(in the rows, 128 means zero)
One turn or mirror swaps these rows in pairs. Which row does each one swap with?
The rows were stretched afterwards, more along some directions than others.
j898: [124 132 107 114 150  90 119 131  99 103 144 148 121 133 143 104 115 111]
j98: [142 140 114 116 139  89 124 145 112 116 141 137 129 146 121 118 118 122]
j699: [133 123  81  89 125 110 155 124 121 126 127 174 168 148 151 138 121 129]
j223: [139 136 136 114 119 117 127 143 127 127 100 122 114 135 124 110 148 139]
j317: [ 94 132 152 128 144 145 129 114 145 120 105 111 120 114 151 130 152 131]
j386: [111 137 135  97 126 151 142 124 128 105 114 146 130 132 171 140 157 119]
j10: [128 135 109 117 103 107 131 135 119 131 124 127 153 131 158 123 161 114]
j630: [117 138 126  82 135 119 134 119 129 108 120 137 134 108 191 135 126 132]
j706: [102 127 106 110 159 115 127 114 103  94 142 153 123 139 155 114 129 105]
j595: [129 144 155 117 119 121 115 144 121 118 113  91 107 133 117 107 163 122]
j857: [ 93 138 126  89 134 149 144 119 122  99 114 162 131 131 170 145 158 117]
j43: [114 150 117  83 120 125 146 135  84  74 138 172 149 135 136 115 154  98]
j803: [117 136 117  85 141 116 145 115 124 107 129 136 143 116 187 134 127 122]
j738: [137 122  86  96 129 105 160 127 113 126 134 168 171 150 139 139 125 119]
j420: [111 136 112  92 139 121 121 100 117 105 129 147 128 136 158 134 149 130]
j164: [133 140 133  98 101 113 119 132 118  95 106 131 122 130 116 118 146 132]
j816: [109 129 108 109 138 110 112 124 109 121 134 145 114 129 142 114 151 123]
j57: [117 137 118  99 140 110 120 131  95  96 118 148 100 113 110 100 139 120]
j254: [ 91 142 157  81 113 147 130 128 135  98 106 126 155  78 204 124 150 127]
j504: [114 124 124  93 111 122 149 120 121 100 137 135 161 108 186 133 141  98]
j862: [118 130 124  87 129 117 148 115 125 108 132 137 152 111 195 141 130 117]
j523: [126 140 115  91 121 136 154 134  94  88 136 167 149 139 130 114 144 103]
j945: [123 143 109  89 117 128 152 132  94  86 142 170 158 140 142 119 146  95]
j609: [ 94 145 157  65 111 145 144 130 131  97 103 137 165  99 191 141 163 129]
j379: [130 141 137 114 149 116 121 137 125 119 105 123 100 123 137 111 140 139]
j183: [100 140 131 116 141 108 124 153 115 124 118 122 124 134 146 113 161 115]
j431: [ 99 134 147 122 142 152 135 123 134 118 114 122 129 107 157 126 150 124]
j650: [ 99 133 106 103 157 111 133 118  98  86 147 159 127 130 158 114 128 103]
j370: [137 139 136 116 132 112 124 149 122 128 102 120 106 129 125 109 144 140]
j382: [121 137 127  85 138 117 143 118 122 106 125 137 144 111 184 137 130 121]
j634: [100 138 134 113 143 108 130 153 110 116 116 132 130 132 144 113 148 117]
j948: [136 129  92  87 155 113 153 150 108 117 137 173 146 155 150 131 116 105]
j628: [ 93 139 155 121 137 138 113 112 148 113  99 111 107 104 160 138 149 143]
j166: [125 141 154 122 119 119 114 147 126 124 120  87 115 137 129 117 165 115]
j55: [138 121  98  93 140 121 155 128 101  92 131 180 137 135 128 117 105 120]
j294: [101 135 150 122 139 150 136 118 133 115 111 123 130 108 150 128 155 123]
j359: [108 144 144 103 115 123 110 114 132  97 100 118 113 120 141 129 152 137]
j384: [105 140 112  91 151 116 126 130  86  83 117 169  96 116 120 107 137 120]
j783: [101 132 104  83 146 128 135 118 109  92 111 181 115 122 145 133 136 122]
j479: [101 130 108 110 169 107 129 118  95  92 145 158 114 139 150 114 125 105]
j792: [138 125  84  94 116 103 153 127 116 128 125 163 173 145 153 135 129 123]
j983: [137 119  95  97 147 113 154 142  96  96 130 183 134 140 109 116 108 122]
j157: [131 127  77  93 131 104 161 128 111 126 134 170 169 151 145 133 127 121]
j777: [ 96 145 145 112 133 108 122 162 105 112 117 124 121 122 144 106 163 115]
j831: [115 127 121 112 146 107 139 164 108 127 131 146 138 137 151 116 134 109]
j25: [113 140 159 121 129 128 117 136 132 121 118  86 117 141 137 124 172 115]
j840: [138 125 110  92 131 125 148 135  98  88 125 171 127 131 129 113 111 125]
j971: [115 135 127 101 143 116 122 131  95  93 117 144  99 111 109 107 141 118]

j43 is swapped with j25
j857 is swapped with j359
j317 is swapped with j384
j479 is swapped with j634

